In the rows, 128 means zero.
Each path is a new rotation, seen through one point. The rows after it are directions, each followed by how far the rotation turns it, in degrees per step (0 if it stays put).
Each turn is a multiple of 5 degrees from 10 to 175, or 0.
Each row of a path follows its step; steps can be skipped.
Path 1:
step 0: [121 124 128 135 129 134 138 127 121 127 121 121 122 126 129 126 122 134
 127 127 132 130 122 128 135 132 147 135 130 126 139 126 119 108 120 117
 132 126 124 122 134 117]
step 1: [141 128 127 132 113 130 138 130 133 126 126 132 132 129 134 133 125 125
 140 119 128 125 146 136 121 134 120 131 122 128 135 146 136 128 128 126
 129 129 132 125 139 128]
step 2: [126 131 136 119 128 125 128 123 125 113 131 131 125 133 122 138 141 109
 131 130 126 129 127 121 122 126 133 131 119 128 128 129 125 134 138 138
 131 126 131 135 114 116]
step 4: [140 129 127 128 130 127 110 129 131 126 136 123 122 126 117 123 121 131
 127 131 125 128 128 130 125 136 131 115 123 143 132 132 128 126 137 117
 136 126 133 121 142 140]
step 6: [113 120 130 124 123 121 126 130 139 134 129 119 137 124 131 125 126 142
 133 136 125 134 131 128 121 118 120 129 125 120 126 118 136 134 131 133
 132 140 121 119 122 116]
step 10: [119 122 127 127 136 132 127 139 128 135 135 147 119 133 123 131 144 115
 139 130 134 121 127 128 128 122 137 125 123 129 128 126 122 118 126 133
 125 132 124 118 126 124]
step 13: [121 136 132 125 121 147 124 124 131 135 122 128 140 123 126 132 131 117
 137 128 139 135 128 114 130 127 126 127 126 132 137 118 130 124 118 134
 133 126 133 137 129 137]
step 16: [125 129 123 124 124 136 133 129 139 131 125 120 138 139 133 130 126 140
 130 134 127 122 125 137 142 141 127 117 121 121 141 124 132 128 125 123
 112 122 135 126 129 125]
step 18: [134 114 128 126 136 131 133 130 121 125 125 137 129 124 133 121 137 123
 138 123 124 130 130 128 131 121 129 132 126 126 118 135 141 115 131 123
 131 119 111 130 111 126]
Speeds:
[130 129 130 129 124 131 128 127 131 128 129 125 127 132 127 129 127 129
 128 126 127 129 126 129 127 129 129 131 128 126 128 125 127 125 130 124
 126 127 128 129 132 132]  90
[128 129 128 126 125 129 131 126 128 130 125 126 129 125 127 128 128 129
 127 126 128 130 127 126 127 131 129 130 128 127 129 131 126 129 127 131
 131 133 122 128 129 128]  55
[124 131 128 127 127 126 126 128 127 129 128 128 128 127 128 131 134 131
 131 126 131 131 129 127 126 125 130 125 128 124 129 127 126 129 130 127
 127 128 129 129 127 130]  100
[130 129 128 123 128 132 126 130 130 130 131 127 129 132 129 126 130 127
 129 126 128 128 133 128 129 129 130 124 126 130 129 130 127 127 126 131
 128 127 127 127 128 130]  125
Path 2:
step 1: [128 124 131 123 129 129 138 113 135 117 127 132 116 124 130 127 122 122
 113 137 135 129 125 128 133 130 128 124 131 114 117 121 119 117 124 125
 132 133 130 134 122 136]
step 3: [112 129 141 129 132 129 133 122 132 125 136 139 128 122 134 131 127 129
 120 132 131 130 117 113 123 127 140 121 123 131 134 137 128 133 131 119
 134 130 130 128 142 125]
step 6: [120 126 122 128 119 130 131 130 123 125 121 140 124 129 120 117 138 129
 128 124 129 134 129 121 120 129 133 125 127 121 130 128 132 122 138 119
 140 124 130 143 145 121]
step 7: [133 131 126 132 144 125 124 125 119 136 139 145 121 124 121 132 123 123
 118 125 141 125 135 123 121 125 128 127 126 121 130 130 128 122 127 128
 131 122 115 134 136 133]
step 10: [128 135 133 130 125 122 134 128 134 128 123 129 139 119 121 127 124 136
 116 124 135 128 134 123 123 110 130 123 118 114 122 132 125 131 128 128
 119 129 119 143 133 132]
step 12: [127 129 134 119 120 126 113 123 139 131 127 128 116 118 127 123 130 134
 107 126 120 143 135 129 127 125 131 125 138 133 131 129 132 130 127 129
 127 129 122 128 135 119]
step 14: [123 126 117 119 124 123 136 129 135 126 127 134 125 125 122 131 130 130
 120 136 122 129 128 124 134 126 119 126 127 119 123 122 116 114 136 118
 137 112 123 134 140 128]
step 17: [132 129 121 127 133 122 124 136 139 118 131 142 122 129 119 129 113 134
 121 141 130 124 130 123 129 132 131 128 120 121 128 122 117 128 123 135
 141 136 126 133 131 134]
step 20: [140 134 132 117 130 126 114 124 135 125 128 127 124 125 122 136 126 129
 111 120 122 126 126 130 114 127 136 128 123 127 132 136 124 132 128 126
 137 125 118 136 140 136]
Speeds:
[125 127 126 130 128 127 126 132 124 126 131 129 125 128 127 129 128 130
 130 125 128 128 128 124 131 130 125 127 127 130 127 128 128 125 125 129
 127 129 130 128 133 129]  35
[128 131 127 125 125 128 127 132 127 128 123 128 131 126 127 128 131 129
 127 127 125 130 128 127 125 125 126 131 128 130 125 126 127 127 128 129
 127 128 129 132 128 125]  175
[125 126 131 128 125 128 125 126 125 128 125 128 130 126 125 125 129 130
 128 129 131 132 129 131 129 129 126 126 130 131 133 128 129 128 128 127
 129 129 131 125 127 127]  110
[127 126 125 126 126 128 126 130 130 129 130 128 125 130 129 126 130 130
 128 129 125 127 128 127 126 129 131 125 125 130 128 128 125 132 133 128
 130 128 130 125 129 124]  120
[128 127 126 126 129 124 125 131 127 127 125 130 126 131 126 127 128 123
 125 130 127 127 129 129 131 127 129 128 130 125 129 130 128 127 127 131
 127 127 126 125 128 126]  140
Path 3:
step 2: [141 129 120 125 116 125 130 126 136 127 131 133 137 118 123 138 138 125
 123 126 115 119 129 124 124 123 128 126 128 141 129 128 125 114 124 122
 136 134 128 129 126 131]
step 8: [134 118 128 137 124 122 139 118 131 121 138 116 131 134 120 138 139 124
 134 134 128 129 127 134 128 137 118 130 132 124 128 134 121 128 121 126
 134 129 119 125 135 130]
step 9: [128 125 111 125 126 140 125 127 132 123 142 130 128 122 129 132 125 122
 126 117 118 134 136 123 134 122 122 119 124 127 129 126 116 126 126 128
 132 129 129 145 125 128]
step 12: [125 128 120 124 123 125 122 125 118 115 134 123 141 133 131 136 127 133
 126 125 131 112 130 121 138 138 126 132 136 137 124 129 136 118 121 122
 127 130 124 126 132 125]
step 14: [128 123 120 134 126 124 144 129 125 125 129 136 125 118 122 140 122 133
 126 122 115 125 126 120 135 129 127 126 118 131 138 133 122 126 117 130
 126 129 117 137 127 128]
step 15: [125 127 124 132 133 133 138 115 125 130 135 117 132 133 129 133 122 131
 119 137 128 139 130 133 132 119 120 113 141 127 124 121 122 125 123 134
 128 130 125 125 133 135]
step 17: [120 130 125 126 125 132 134 140 118 119 123 121 144 131 119 120 129 126
 119 121 126 130 132 132 138 131 131 139 135 134 128 122 133 118 120 134
 126 124 134 129 131 133]
step 19: [123 122 110 133 135 122 133 128 125 118 133 131 136 123 130 137 129 136
 132 123 127 120 128 123 137 113 129 128 130 129 121 126 126 129 124 136
 124 129 119 123 118 117]
step 20: [123 135 127 139 122 127 131 120 134 127 130 119 129 132 125 134 122 132
 115 127 127 129 131 132 131 130 119 122 125 114 134 129 119 134 111 126
 124 118 131 119 134 124]
Speeds:
[123 129 128 126 130 130 124 128 130 131 132 128 131 126 128 128 129 128
 129 128 126 126 131 126 128 124 127 127 129 127 126 131 130 130 129 128
 128 128 130 126 128 123]  110
[132 130 130 133 126 130 124 129 130 129 127 127 127 127 130 131 128 127
 130 127 128 130 131 132 125 127 129 126 129 129 128 129 127 126 127 129
 126 124 128 129 130 127]  155
Path 4:
step 7: [128 133 125 143 132 132 131 126 123 133 134 128 133 127 139 125 117 129
 132 123 139 135 139 131 128 125 127 125 122 126 127 124 123 129 134 127
 123 122 122 145 129 137]
step 9: [124 125 142 125 126 138 145 132 130 127 135 135 128 120 128 129 128 131
 131 140 128 126 128 126 118 129 121 131 137 133 128 142 128 126 132 130
 116 128 127 130 128 129]
step 11: [129 124 129 119 136 114 127 120 140 127 127 129 122 135 135 128 132 129
 119 129 135 137 127 121 122 125 124 141 127 126 135 131 126 118 121 122
 125 133 130 132 136 124]
step 12: [139 124 118 123 116 132 121 131 126 129 125 123 126 125 120 130 146 134
 123 138 127 128 119 124 120 129 125 128 129 126 130 123 127 119 127 124
 123 126 136 131 116 129]
step 13: [121 139 127 116 130 118 132 130 124 133 127 127 121 129 123 125 139 127
 131 128 122 123 131 118 135 119 134 123 123 128 122 129 134 117 125 133
 136 120 121 125 124 136]
step 14: [125 134 127 128 118 129 120 130 133 135 124 121 130 131 130 122 127 132
 124 121 132 133 143 120 128 123 136 129 127 139 134 108 130 131 134 125
 125 131 120 130 129 127]
step 15: [122 122 127 143 130 121 123 138 130 122 130 139 126 134 121 137 134 124
 130 136 117 124 128 125 137 129 137 123 122 134 135 120 123 129 128 128
 126 133 134 121 131 123]
step 16: [124 140 142 141 118 124 126 130 120 134 127 127 127 125 137 131 120 134
 138 130 128 116 125 127 126 130 132 124 130 131 119 134 123 123 132 135
 121 131 132 134 128 125]
step 20: [125 135 135 117 134 130 132 123 124 129 123 127 132 131 121 123 131 122
 118 126 131 126 132 126 132 121 126 136 133 134 132 150 125 130 126 128
 132 118 129 130 137 132]
Speeds:
[128 131 125 132 128 127 129 127 131 128 129 127 127 126 127 123 134 129
 126 127 129 130 126 127 130 129 125 126 129 126 125 127 129 129 127 126
 130 125 126 131 129 130]  60
[128 129 131 124 128 131 127 126 129 127 129 128 130 125 129 123 128 127
 133 127 127 127 126 126 130 128 129 126 127 130 131 130 131 128 127 128
 127 127 124 126 125 127]  95
Path 5:
step 1: [131 141 132 117 122 132 141 129 119 135 135 134 123 125 132 126 126 134
 132 123 133 126 125 141 122 135 129 133 132 135 137 119 133 128 132 123
 119 122 132 134 134 130]
step 3: [136 124 125 125 131 130 126 132 130 113 129 132 125 132 127 128 125 135
 120 126 122 126 129 138 118 131 124 141 136 137 126 126 119 123 118 132
 124 127 137 127 143 128]
step 6: [135 130 126 128 128 132 124 137 131 132 133 136 126 137 127 132 121 131
 124 118 137 130 132 131 128 132 130 127 122 140 120 131 124 126 129 134
 115 140 134 136 145 129]
step 12: [131 124 134 128 119 126 134 126 118 126 131 135 128 128 137 130 132 136
 125 125 138 123 123 142 118 137 135 136 120 129 141 131 125 127 123 128
 118 125 135 135 131 134]
step 15: [136 132 127 128 123 136 134 129 126 117 132 143 129 122 124 141 121 131
 123 118 129 126 125 134 130 132 122 125 129 129 133 125 132 124 109 126
 118 132 132 134 127 133]
step 16: [127 145 124 131 121 131 133 125 127 125 124 130 125 131 109 138 123 131
 131 122 135 133 125 132 119 134 130 132 136 136 122 128 131 123 123 132
 121 132 130 137 136 133]
step 18: [133 137 131 115 119 126 122 125 129 125 135 130 140 126 127 122 123 137
 117 113 126 130 130 131 129 130 120 124 127 130 130 135 125 126 121 130
 118 122 136 133 136 119]
step 19: [126 137 127 115 125 127 133 135 120 130 134 126 127 129 119 129 119 139
 131 123 122 123 133 131 119 133 114 128 136 140 130 129 130 126 134 125
 121 127 126 129 138 120]
step 20: [128 130 128 121 123 137 132 138 127 118 132 132 127 128 132 130 118 139
 137 129 127 118 122 123 127 141 121 136 119 129 133 130 133 121 133 136
 124 132 124 124 142 126]
Speeds:
[130 128 129 128 130 131 130 131 129 129 128 128 124 129 127 129 123 124
 131 126 128 126 129 130 131 125 126 127 127 129 130 127 132 129 129 127
 124 129 126 130 128 127]  80
[131 130 131 127 129 128 126 125 130 127 128 126 127 126 128 131 129 127
 128 132 130 128 127 128 125 128 128 126 131 127 130 125 131 126 128 128
 124 127 133 126 125 129]  25
[125 129 132 125 128 129 127 131 130 130 130 125 132 125 125 127 125 128
 129 128 131 126 128 128 126 131 128 128 127 126 126 132 128 128 130 126
 127 129 127 125 127 126]  35
[127 127 130 124 128 130 129 127 128 128 130 131 128 126 133 129 127 132
 129 127 126 129 125 126 132 130 132 127 126 124 130 129 129 128 127 129
 125 128 126 129 126 130]  135
[128 128 130 127 131 130 128 129 127 124 124 126 129 125 129 130 134 125
 128 127 129 128 127 127 130 129 127 127 124 129 128 127 126 126 128 127
 127 129 127 128 131 125]  120
[129 131 127 128 128 127 129 132 129 127 128 128 128 132 130 126 127 127
 128 128 128 124 127 127 127 129 128 126 126 124 128 122 122 128 128 127
 126 128 129 128 128 131]  130
Path 6:
step 0: [123 135 121 124 107 126 141 129 130 123 126 134 129 114 135 129 128 115
 127 136 121 122 139 119 125 144 137 135 131 131 126 128 126 131 133 118
 124 135 130 123 126 125]
step 1: [123 125 118 123 122 130 133 127 125 127 128 125 138 103 132 137 125 119
 120 124 127 131 128 126 139 131 139 126 133 133 124 122 126 137 132 125
 117 127 132 137 127 145]
step 2: [127 128 132 139 125 133 127 135 127 136 135 124 132 106 137 122 127 127
 126 129 122 141 129 123 125 130 131 119 130 118 124 112 135 124 143 123
 118 138 131 129 128 134]
step 5: [128 128 128 126 122 117 138 137 130 131 130 127 130 108 126 134 134 128
 117 123 121 141 136 143 128 135 127 128 132 133 122 123 128 109 132 126
 124 129 130 133 140 129]
step 7: [115 139 138 123 128 132 129 135 129 123 121 133 130 117 124 126 129 127
 128 119 146 131 139 133 134 130 132 110 130 128 134 115 114 123 139 129
 126 128 130 130 126 131]
step 13: [111 126 123 120 121 127 122 127 126 127 118 124 137 116 132 138 127 125
 122 114 118 135 140 123 118 137 132 124 133 132 136 128 130 120 132 131
 119 126 138 125 142 128]
step 16: [120 143 130 133 130 134 125 135 126 124 126 129 131 115 138 136 132 120
 135 111 136 139 140 133 132 131 136 119 136 130 143 123 130 129 126 127
 126 133 131 138 129 138]
step 19: [122 122 129 143 127 131 138 128 132 125 128 125 140 113 131 126 132 124
 126 132 136 133 129 121 132 130 131 117 132 145 141 121 121 122 136 118
 124 131 124 138 140 133]
step 20: [127 136 125 141 124 131 140 146 129 128 137 121 138 119 128 127 141 130
 130 127 134 128 134 129 125 120 135 129 130 126 125 112 125 116 133 125
 129 126 143 140 130 128]
Speeds:
[130 128 129 133 130 129 129 129 129 131 125 128 129 131 133 127 126 126
 126 126 125 126 130 126 127 127 130 127 128 129 127 128 129 129 126 125
 127 130 123 126 127 129]  170
[131 128 128 129 126 129 129 130 129 126 128 126 132 128 128 128 129 128
 130 129 129 126 127 132 127 132 129 128 132 132 131 128 129 130 130 129
 130 125 125 124 125 129]  95
[128 123 126 128 129 125 130 128 129 131 131 127 127 127 130 129 128 126
 126 128 124 127 130 128 131 129 129 126 129 127 131 131 123 129 129 129
 132 127 129 127 127 125]  80
[127 129 124 129 130 123 127 127 128 129 130 130 126 128 128 128 128 128
 131 128 131 129 127 126 126 128 133 127 129 131 128 133 130 129 128 128
 125 126 126 131 129 130]  140
[127 131 127 129 126 129 126 126 128 128 129 129 128 128 125 131 127 126
 128 126 123 126 126 126 124 129 130 127 125 128 129 129 128 131 127 132
 129 129 130 124 129 130]  25
[127 130 129 132 133 127 126 130 126 128 129 129 125 129 130 128 129 126
 128 128 131 127 127 128 128 127 128 129 133 126 128 124 127 131 130 133
 126 129 131 126 129 126]  80
Path 7:
step 2: [133 134 128 129 137 118 133 125 121 124 138 131 137 128 123 129 127 131
 135 128 134 122 119 136 119 117 131 126 128 137 127 120 115 119 125 131
 119 123 130 125 131 136]
step 6: [126 149 130 133 135 133 135 125 138 131 124 118 140 121 138 127 126 124
 127 125 124 125 117 126 123 124 127 120 130 129 126 135 127 136 123 124
 127 129 130 139 126 127]
step 7: [125 126 126 136 128 137 123 116 125 127 123 121 135 131 128 129 131 142
 134 133 135 125 114 141 124 121 131 128 131 136 129 124 126 120 123 130
 133 130 136 134 140 128]
step 8: [125 134 138 132 134 124 129 127 117 119 134 126 136 132 124 133 143 134
 137 127 132 120 132 130 121 125 132 128 127 128 129 136 131 119 146 133
 125 126 130 129 128 135]
step 10: [129 130 126 130 124 131 136 126 116 133 139 136 133 111 128 129 128 128
 129 129 120 127 124 127 125 130 133 133 134 129 125 123 130 122 119 117
 123 145 126 129 137 136]
step 13: [129 122 136 125 130 133 135 113 123 130 133 133 137 139 125 135 135 130
 132 127 138 124 130 133 121 133 129 125 131 136 125 124 130 125 132 130
 140 128 122 131 144 134]
step 15: [120 133 129 132 130 134 127 128 126 127 132 136 141 117 130 128 124 133
 131 118 122 130 115 123 130 131 126 122 125 130 141 122 124 132 120 112
 128 126 137 131 137 125]
step 16: [134 130 126 140 133 127 126 126 116 127 140 113 136 123 120 131 132 139
 128 130 132 135 121 133 123 136 134 131 128 121 122 124 127 125 125 119
 131 139 131 135 127 130]
step 18: [128 129 133 127 118 138 144 119 127 136 130 126 136 125 132 139 127 128
 126 125 122 126 125 140 138 126 124 126 133 132 134 140 138 126 132 133
 134 132 130 132 137 130]
Speeds:
[129 126 127 129 126 125 129 128 125 128 131 128 128 123 130 127 125 130
 128 125 128 130 129 124 128 131 131 129 129 123 127 129 129 129 125 128
 129 128 130 127 127 128]  60
[128 128 130 129 129 129 128 132 126 129 128 129 131 129 128 130 127 128
 128 130 130 131 128 125 125 124 130 130 129 129 124 128 128 127 132 127
 127 123 126 126 123 129]  125
[129 130 127 128 129 127 128 128 130 130 126 135 130 127 128 130 125 127
 127 124 126 130 129 130 127 125 127 130 130 126 126 130 127 128 127 126
 126 132 127 128 129 126]  80
[125 129 131 130 127 129 127 129 128 126 126 125 127 126 126 132 130 130
 127 127 125 128 127 129 131 125 130 129 130 125 129 127 130 124 129 129
 125 130 132 129 127 128]  40
